Each row has a name. After each piece below comes the name of the row it's from, unless a question asks for something else. Each question is about the rows just above it. Some pieces are copies with a little noise.

[145  91 114  90 159 115 160 132  90 164 148] = pib
[161 144 135  98 100 135  98 169 105 151 129] = kol
[156  98  75 161 154 148  98 140  75 127 113] = ret
[ 96 106  85 185 128 172  88 132  85  84 144] = Tam
[ 91 107 140 103 154 167  77 111 177 133 157] = naf
[ 92 131 135  58 143 100 145 113 147 144 164] = Sav
[135 115  81 113 163  68  75 165 133 144 117] = Luga
[150 123 160  64 171 134 122 105 133 129  71] = Pafi
[112  87 155 139 157 164 172 169  96 158 118] = vaba
[117  90  91 145 157 178 151 126 157 124 151] = sutu
[121 166 102 138 102 137 151 169 119 132 137] = rimug
[101 128 162 110 160  96 119 111  76  78 125] = sab
q: [122 166 101 138 103 137 151 170 119 133 137]
rimug
Which entry of Sav is missing from [164 113 144  58 100 145 135 147  92 131]?
[143]
How many entries does [135 115  81 113] have?
4
rimug without one entry, shuffled: [137 169 119 102 137 151 102 138 166 121]. Gone:
[132]
How many entries does [101 128 162 110 160  96 119 111  76  78 125] have?
11
Which row holds these entries in another order? [118 158  96 169 172 164 157 139 155  87 112]
vaba

[ 83 166 194 121  78 126  88 194] : Gamos
[ 82 170 199 125  71 127  85 195] : vun
[ 82 166 197 123  75 125  85 195] : buzu
[ 81 164 190 122  80 126  86 192] : bov
[ 82 169 200 126  70 125  87 195] : vuli
[ 83 174 201 124  67 124  84 196] : lobon
vuli without one entry, shuffled: [169  87  70 126 195 200  82]. Gone:
[125]
Number of entries in [ 82 169 200 126  70 125  87 195]:
8
q: [ 81 166 198 124  75 125  85 195]
buzu
q: [ 82 169 200 126  70 125  87 195]
vuli

[150 134 166 121 149 141 111 138 121 163 143 143 151 179 152 156  47]  tepuv
[127 143 106 163 129 147 110 142 119 118  70 155  83 201  95 121 114]  peg
[128 134 128 165 145 175 106 148 116 140  44 131 168 157  89 122 127]  pez
[150 134 166 121 149 141 111 138 121  95 143 143 151 179 152 156  47]  Debim
[162  90 148 122 153 191 110  86 130 166  82 136 141 152  91 125 139]  Koti
[128 134 128 165 145 175 106 148 116 140  44 131 168 157  94 122 127]  Runu
[164 123 149 140 104 156 128  72 126 160 100 165 101 163 102  92 175]  Sikag
[169 146 167  97 125  97 108 112 178  77 135 137 113 150  83  92 146]  zeli
[127 122  89 157 168 131  44 140 116 148 106 175 145 165 128 134 128] is which row reordered?
pez
Count the entries of [128 134 128 165 145 175 106 148 116 140  44 131]:
12

[138 141 106 128 126 121 116 120 130 131 142 126 148 138] -> mal
[155 147  75 126 118 116 103 108 126 143 147 122 162 152] -> lise
[146 118 142 151 152  80 130 165 115 112 108 122 141 122] -> vef
[155 153  72 128 120 113 100 108 128 140 154 122 170 153] -> meb
[162 162  64 108 108 109 111 110 133 154 129 115 179 146] -> pabi
[159 146  75 106 105 117 119 113 126 157 112 116 156 144] -> fiv
[122 147 122 130 118 115 142 142 151 152 165 108 112  80] -> famud
[165 122 122 146 108 115 130 118 142 112 152 151 142  80] -> lilot
[157 158  68 123 117 111 101 108 131 143 151 120 177 152] -> Rep
[158 153  74 106 107 114 118 113 130 155 118 116 165 143] -> Zaru
[152 151  80 122 118 115 108 112 130 142 142 122 165 146] -> Puz
[167 162  54 110 106 108 105 105 130 156 134 115 181 153] -> peti
Which entry of lilot is missing from [142 122 130 115 165 151 152 118 108 142  80 122 146]?
[112]
How many entries does [165 122 122 146 108 115 130 118 142 112] have?
10
Number of entries in [146 118 142 151 152  80 130 165 115 112 108 122 141 122]:
14
Which row holds these entries in another order? [120 157 123 158 108 131  68 101 152 177 151 143 117 111]
Rep
q: [121 147 122 128 118 117 142 141 152 152 165 108 112  79]
famud
Put [119 105 156 126 159 157 144 117 113  75 106 112 116 146] back in order: which row is it?
fiv
Which row holds these entries in another order? [ 80 108 112 115 118 122 122 130 142 142 147 151 152 165]
famud

[104 174 154 105 122 142 147 138  81  80 141 133 128 168 129 152 126  99
 124 152 164 126  52 103 118 132 106  47  75 118 148 151 156 141 117 128
 177 218  78 183 131 154  50 127  43 129  87 155 153 153  77 106 186  85
  58  49 207 152 154 116  67 103] -> Fave
[188 134 131 121 153 179 145  92 152 157 102 158 156 138 125  76 165 115
 106 156 150 200 138 126 114 138 116 117 126 149  60 175 107 120 105 144
  99  92 105 111 120 130  94  96  97  39 149  84  86 129  89 137 149  91
 121 193 138  93 116 128 132 122] -> vovel
[130 150  94 152 128 138 138 121 106 200  89 129  92 107 111 193 158 116
 126 115  92 132 165 120 125 138 149 117  77 179 145 116  97  96 121  91
 156 126 144 156 120 105  39  86 149  93 153 175 102  99 114 105 157  84
 137 122 188 149  60 131 134 138] -> kif
[ 39  60  76  84  86  89  91  92  92  93  94  96  97  99 102 105 105 106
 107 111 114 115 116 116 117 120 120 121 121 122 125 126 126 128 129 130
 131 132 134 137 138 138 138 138 144 145 149 149 149 150 152 153 156 156
 157 158 165 175 179 188 193 200] is which row reordered?
vovel
Which entry of vovel is missing from [145 114 152 115  97 193 120 125 134 156 102 138 106 107 120 122 179 116
 175 157 150  93  99 165 149 130 105 131 149 117  94  84 132 138  39 126
 129 144 105 137 153 149  96 116  60 121 200 156 138 138 188 121  92  89
  91 126  92 111  86  76 158]?
[128]
q: [129 150  93 152 128 137 138 122 105 200  89 129  92 107 111 193 157 116
 126 115  93 131 165 120 125 139 150 117  78 180 144 116  97  97 121  92
 156 126 143 156 120 104  38  86 150  92 152 175 103  98 114 105 157  85
 136 123 188 148  60 131 133 138]
kif
q: [104 174 154 105 122 142 146 138  81  80 141 133 128 167 129 152 126  99
 124 152 164 126  52 103 118 132 107  47  75 118 148 152 156 141 117 128
 177 218  78 183 131 154  50 127  43 130  86 155 153 153  77 107 186  85
  58  48 207 152 154 116  66 103]
Fave
How many entries does [104 174 154 105 122 142 147 138  81  80 141 133 128 168 129 152 126  99
 124 152 164 126  52 103 118 132 106  47  75 118 148 151 156 141 117 128
 177 218  78 183 131 154  50 127  43 129  87 155 153 153  77 106 186] have?
53

[211  44 172  71] : samek
[ 43 172 211  71] : fipa
[ 43 172  77 163] : Divu
Shuffled samek with one entry gone: [ 44 211 172], missing
[71]
Number of entries in [ 43 172  77]:
3
Which row holds these entries in another order? [ 71  43 172 211]
fipa
q: [ 40 170  76 162]
Divu
q: [211  44 173  71]
samek

[ 62 188 181 184 184 189 195]  letir
[ 85 157 166 170 163 159 161]  lavos
[ 68 178 175 175 175 184 189]  bimeb
[201  54  58  56  57  52  50]  Zife
[162 161 157 159 163 166 171]  ton
[ 53 199 194 194 199 201 208]  mir
[157  85 163 171 159 165 161]  piv
[ 64 185 181 182 184 191 193]  Melas
[163 166 171 162 161 157 159] is which row reordered?
ton
Put [171 166 163 159 157 161 162] back in order: which row is it?
ton
Count the entries of [ 64 185 181 182]:
4
ton without one entry, shuffled: [171 157 162 161 166 159]. Gone:
[163]
q: [ 63 189 180 184 184 189 195]
letir
Melas without one entry, shuffled: [193 181 184 191 185 182]. Gone:
[64]

[159  50 137 115  77 197  75 191 178 115 190 146 141 141  45 128 106 136
 187 213 162 131  76  58  76  81 105 120 148 189 165 117 137 122  42  80
  49  80 155 157  45 105 212 184] -> tozad
[159  52 143 168  46 178  59  60  89  64 104  74 173 154 183 148 104  74
 213 166 134 157 162 162 100  77 144 118 191 108 102  93 168  90 183  98
 170  95 180 179  54 203  86  84] -> Puno
[162  64  95  89  93 173 104 168  98 108 134 143  86 183 159 183  84  46
 154 102 156 179  54  60 180 162 191  77 100 166 168 148 203 118 170 178
  74  90 104  59  52 213  74 144] -> tol
q: [159  53 144 168  45 178  59  60  89  65 103  75 173 154 184 149 105  74
 214 166 136 157 162 161 101  77 144 118 189 109 102  91 169  89 183  97
 170  94 180 178  56 203  85  85]
Puno
Put [ 46  52  54  59  60  64  74  74  77  84  86  89  90  93  95  98 100 102
 104 104 108 118 134 143 144 148 154 156 159 162 162 166 168 168 170 173
 178 179 180 183 183 191 203 213] back in order: which row is it?
tol
q: [160  50 137 115  76 198  75 190 178 116 190 146 141 140  45 128 106 137
 186 213 161 130  75  58  78  80 103 119 147 190 165 117 136 123  41  80
  50  80 156 156  45 105 212 184]
tozad
q: [163  63  96  89  94 174 104 168  97 108 136 143  86 184 158 184  82  46
 155 101 156 179  53  58 180 162 191  77 100 164 169 148 202 120 169 177
  75  91 106  59  52 214  74 143]
tol
Count the entries of [159  52 143 168  46 178  59  60  89  64 104  74 173 154 183 148 104  74
 213 166 134 157 162 162 100  77 144]:
27

[139 106 126  49 129 128 129 129 128 129 128] -> rikor
[143 121 127  78 131 144 127 128 128 128 122] -> lapob
[135 141 128  93 128 126 130 128 128 127 145] -> zuz
[141 106 127  42 130 127 127 124 128 129 140] -> dodek
Shuffled lapob with one entry gone: [128 121  78 122 131 127 128 127 144 128], missing
[143]
Which entry of zuz is missing from [ 93 128 135 127 128 130 128 126 145 128]?
[141]

[161  95 100 161 160  98  94  87  99 159 159 161  97 158 159 157 159 161
 161 159  98  98  97 159 162  97 100 159 161 100 161 161  93 157 158 161
 160] = tume
[178  74  82 177 177  80  73  63  81 174 175 177  78 173 175 172 174 178
 178 175  80  79  78 175 179  78  82 174 178  83 178 177 173 172 172 178
 176] = Taz
[112 156 152 112 112 153 156 161 152 113 113 112 154 113 113 114 113 112
 112 112 154 154 154 113 111 155 152 113 112 152 112 112 157 113 113 112
 112] = pema
[113 112 152 152 111 157 113 153 113 152 155 154 112 154 113 113 112 113
 114 112 155 112 113 112 154 156 113 112 161 156 112 113 152 112 112 112
 112] = bubop
[100 170 164 101 101 165 171 178 165 103 102 101 167 103 102 104 103 100
 100 102 166 166 167 102 100 168 164 102 100 163 101 101 171 104 103 100
 101] = Nel
[165  88  94 166 166  92  88  79  93 164 164 166  91 163 164 162 164 167
 167 164  92  92  91 164 167  91  94 164 167  95 166 166  86 162 162 167
 165] = tes
[117 150 146 117 117 147 150 153 147 118 118 117 148 118 118 118 118 117
 117 117 148 148 148 118 117 148 147 118 117 146 117 117 150 118 118 117
 117] = siz
[178  74  82 177 177  80  73  63  81 174 174 177  78 173 175 172 174 178
 178 175  80  79  78 174 179  78  82 174 178  83 178 177  72 172 172 178
 176] = vusal
[ 95 176 169  96  96 171 177 186 170  98  97  96 173  98  97  99  98  95
  95  97 172 172 173  97  94 174 170  97  95 169  95  95 178  99  99  95
  96] = rokag
[ 89 184 175  90  90 177 184 194 176  92  92  90 179  93  92  94  92  89
  89  92 178 178 180  92  89 180 176  92  89 175  89  90 186  94  94  89
  91] = rad
tume without one entry, shuffled: [ 98 161  98 161 161 100 161 100 160 159 158 159 159  94 160 157 157 100
 158 159  97 162 159  95  97  98 161  97 159 161  87 161  93 161 159 161]. Gone:
[99]
Count the entries of [178  74  82 177 177  80  73  63  81 174 174]:
11
Which row holds these entries in another order? [112 112 113 113 157 112 112 152 112 113 152 155 111 113 154 154 154 112
 112 112 113 114 113 113 154 112 113 113 152 161 156 153 112 112 152 156
 112]
pema
q: [178  74  81 178 178  80  73  63  81 174 175 177  78 173 176 172 174 178
 177 176  81  79  79 175 179  78  82 174 177  83 178 177 174 173 171 178
 176]
Taz
Number of entries in [117 150 146 117 117 147 150 153 147 118 118]:
11
Count the entries of [100 170 164 101 101 165 171 178 165 103 102 101 167 103 102 104 103 100
 100 102 166]:
21
q: [178  74  82 177 177  80  73  63  81 174 174 177  78 173 175 172 174 178
 178 175  80  79  78 174 179  78  82 174 178  83 178 177  72 172 172 178
 176]
vusal

[ 52 118  58 128 128]  bute
[ 58 123  74 124 122]  botum
[ 59 112  65 143 133]  pefo
Put [133 143  65 112  59] back in order: which row is it?
pefo
Shuffled botum with one entry gone: [ 58 122  74 124], missing
[123]
Which row holds these entries in another order? [122  74 124  58 123]
botum
How many entries does [ 58 123] have?
2
q: [ 58 122  74 124 123]
botum

[127 144  99 138 146 117 105  84 108 161 119 151 162  97 109 172 107 176
 130 140 141 127 123 138 105 153  88 168 112 126 127 104 122 117 131  95
 100 132 134 133 133 130 134 129 163 146 112 124 159 136  76  73] : Devug
[ 99 162 168 166 125 113 107  95 137  86  84 157 143  95  90  82 115 151
 157 112 119 138 158  97 107 138 110 108 136 118 132  59 154 109 129 143
 121 192 160 108 123 185 122 138  93 128 147 103 112 101 114 142] : bap
[127 146  76 112 141 146 105 131 161 109 163 119 133 107 105  97  99 172
 132 168 151 112 140 109 117 162 126 123 100 133 130 176  95 136 127 134
 138  84  88 130 138  73 127 117 159 129 104 144 134 153 124 122] : pata
[ 99 162 168 166 125 113 107  95 137  86  84 157 143  95  90  82 115 151
 157 112 119 138 158  97 107 138 110 108 136 118 132  59 154 109 129 143
 121 192 160 108 123 185 122 138  93 128 147 132  90 151 128 128] : Nuzu
Count the entries of [ 99 162 168 166 125 113 107  95 137  86  84 157 143]:
13
[ 95 117 122 124 138 105 163 133 119 134 131 105 161 168 151  99 132 134
 127 172  97  76 109 130 104  84 127 130 126 109  88  73 127 176 136 153
 123 146 112 129 146 100 159 141 138 140 133 117 144 107 162 112] is which row reordered?
pata
Number of entries in [127 146  76 112 141 146 105 131 161 109 163 119 133 107 105  97  99 172
 132 168 151 112 140 109 117 162 126 123 100 133 130 176  95 136 127 134
 138  84  88 130 138  73 127 117 159 129 104 144 134 153 124 122]:
52
q: [128 146  77 112 141 147 107 131 160 108 163 119 132 107 105  97  99 171
 131 169 150 113 139 108 115 162 125 123  98 132 131 175  96 136 129 133
 138  84  89 130 137  72 125 118 159 129 103 145 133 153 124 122]
pata
q: [129 143  97 137 144 116 103  84 109 160 117 149 162  98 109 171 106 175
 132 139 141 129 123 139 106 153  89 169 114 126 127 105 123 117 131  99
 103 133 135 134 131 130 133 129 164 144 111 123 160 135  77  74]
Devug
Number of entries in [ 99 162 168 166 125 113 107  95 137  86  84 157 143  95  90  82 115 151
 157 112 119]:
21
How many entries does [127 146  76 112 141 146 105 131 161 109 163 119 133] have?
13

[165 199 150 107]  dab
[165 101 200 150]  sol
[165 199 166 101]  lema
Put [101 165 166 199] back in order: which row is it?
lema
q: [164 102 200 149]
sol
Shuffled lema with one entry gone: [166 101 199], missing
[165]
Number of entries in [165 101 200]:
3
Put [101 166 199 165] back in order: which row is it?
lema

[128 137 120  37 118 153 128  37 175  88] = Lani
[116 117 112  69 118 143 133  38 176  85] = Kuv
[ 36 137 120 154  90 153 128  37 175  88] = Div
Div without one entry, shuffled: [154  90 175 153  88 120  36 137 128]. Gone:
[37]
q: [ 36 137 121 154  90 153 128  37 175  88]
Div
Number of entries in [ 36 137 120 154  90]:
5
Div without one entry, shuffled: [154 120  36 137  88 175 128  90  37]. Gone:
[153]

[ 93 124 101 110 110 135 113 139 186 108] : Gamo
[152 130  93 119 119 130 130 138 108 139] : Bazo
[151 121 103 100  88 137 169 139 132 167] : tudo
[102 112 120 128 110 102 108 129 169  99] : tul
[132 103 121 108 100  88 169 167 137 151] : Led
[102 112 120 128 110 102 108 129 169 129] : rele
[109 137  73  88  74 117 111 137 170 137] : naku
[121 124 171  98  99 121 121 112 111 149] : subar
[123 144  91 101 100 114 127 136 128 143] : nokun
[127 132  97 106 107 105 122 141 106 155] : Fom
[114 124 171 113 121  98 105 129  93 143] : pumam
[151 121 103 100  88 137 169 107 132 167] : Nari
Shuffled Led with one entry gone: [121 169 137 103  88 132 151 100 108], missing
[167]
Count the entries of [123 144  91 101 100 114]:
6
Count the entries of [132 103 121 108 100  88 169 167 137 151]:
10
Put [ 88 100 103 107 121 132 137 151 167 169] back in order: which row is it?
Nari
Number of entries in [152 130  93 119 119 130 130 138 108 139]:
10

[107 112  98 119 118 176 101] -> Safu
[137 166  99 123 133 139 145] -> lov
[115 102 126 126 121 102 131] -> tanas
[106 208 160 162 126 182  95] -> kesa
[137 102 147 108  96 126  97] -> Gek
[109 113 165 120 212 166 121] -> posor
[156  84 135  86 115 193 141] -> geg
[ 84 193 135 141 155  86 115] -> Luz
[101 115 114 139 130 166 100] -> Tepel
[140 174  98 126 116 148 162] -> Goli
posor without one entry, shuffled: [212 121 165 120 113 109]. Gone:
[166]
Put [ 84  86 115 135 141 155 193] back in order: which row is it?
Luz

[114 138 127  90 119 108 140 144 123 138 118 143 107 108 136 126 117 122
  73 132 132 133 133 124 137 140 112 130 102 128 155 118 112 150 124 126
 114  99 131 152 135 129 158 161 128] -> zogo
[111 161 156  92 116  78 135 149 108 124  99 164 121  79 138 105  95 120
  54 120 147 161 129 111 106 135 158  74 128 105 142 137 148 164  89 119
 137 164 130 153 130 120 109 102 137] -> kido
[114 161 127  90 119 108 140 144 123 138 118 143 107 108 136 126 117 122
  54 132 132 133 133 124 137 140 112 130 102 128 155 118 112 150 124 123
 114  99 131 152 135 129 158 161 128] -> legu
Number of entries in [114 138 127  90 119 108 140 144 123 138 118 143 107 108 136 126 117 122
  73 132 132 133 133 124 137 140 112 130 102 128 155 118 112 150 124 126
 114  99 131 152 135 129 158 161 128]:
45
q: [112 162 156  92 116  77 135 149 108 124  99 163 121  79 138 105  96 119
  53 120 149 163 131 111 106 134 157  74 128 105 143 137 150 165  90 120
 138 165 131 154 129 121 108 103 137]
kido

[127 169 132 129 133 108  52 125 122 129 149 107 104 128 119 127] = keder
[169 104 130 129 125 119 149 108 132  52 133 128 127 107 122 127] = zapad
[169 135 104 126 129 132 135 136 128  81 124 129 129 125  78 128] = vez
zapad without one entry, shuffled: [ 52 132 133 149 107 122 127 104 125 129 130 169 128 127 119]. Gone:
[108]
Put [125 119 149 108 132  52 133 128 127 107 122 127 169 104 130 129] back in order: which row is it?
zapad

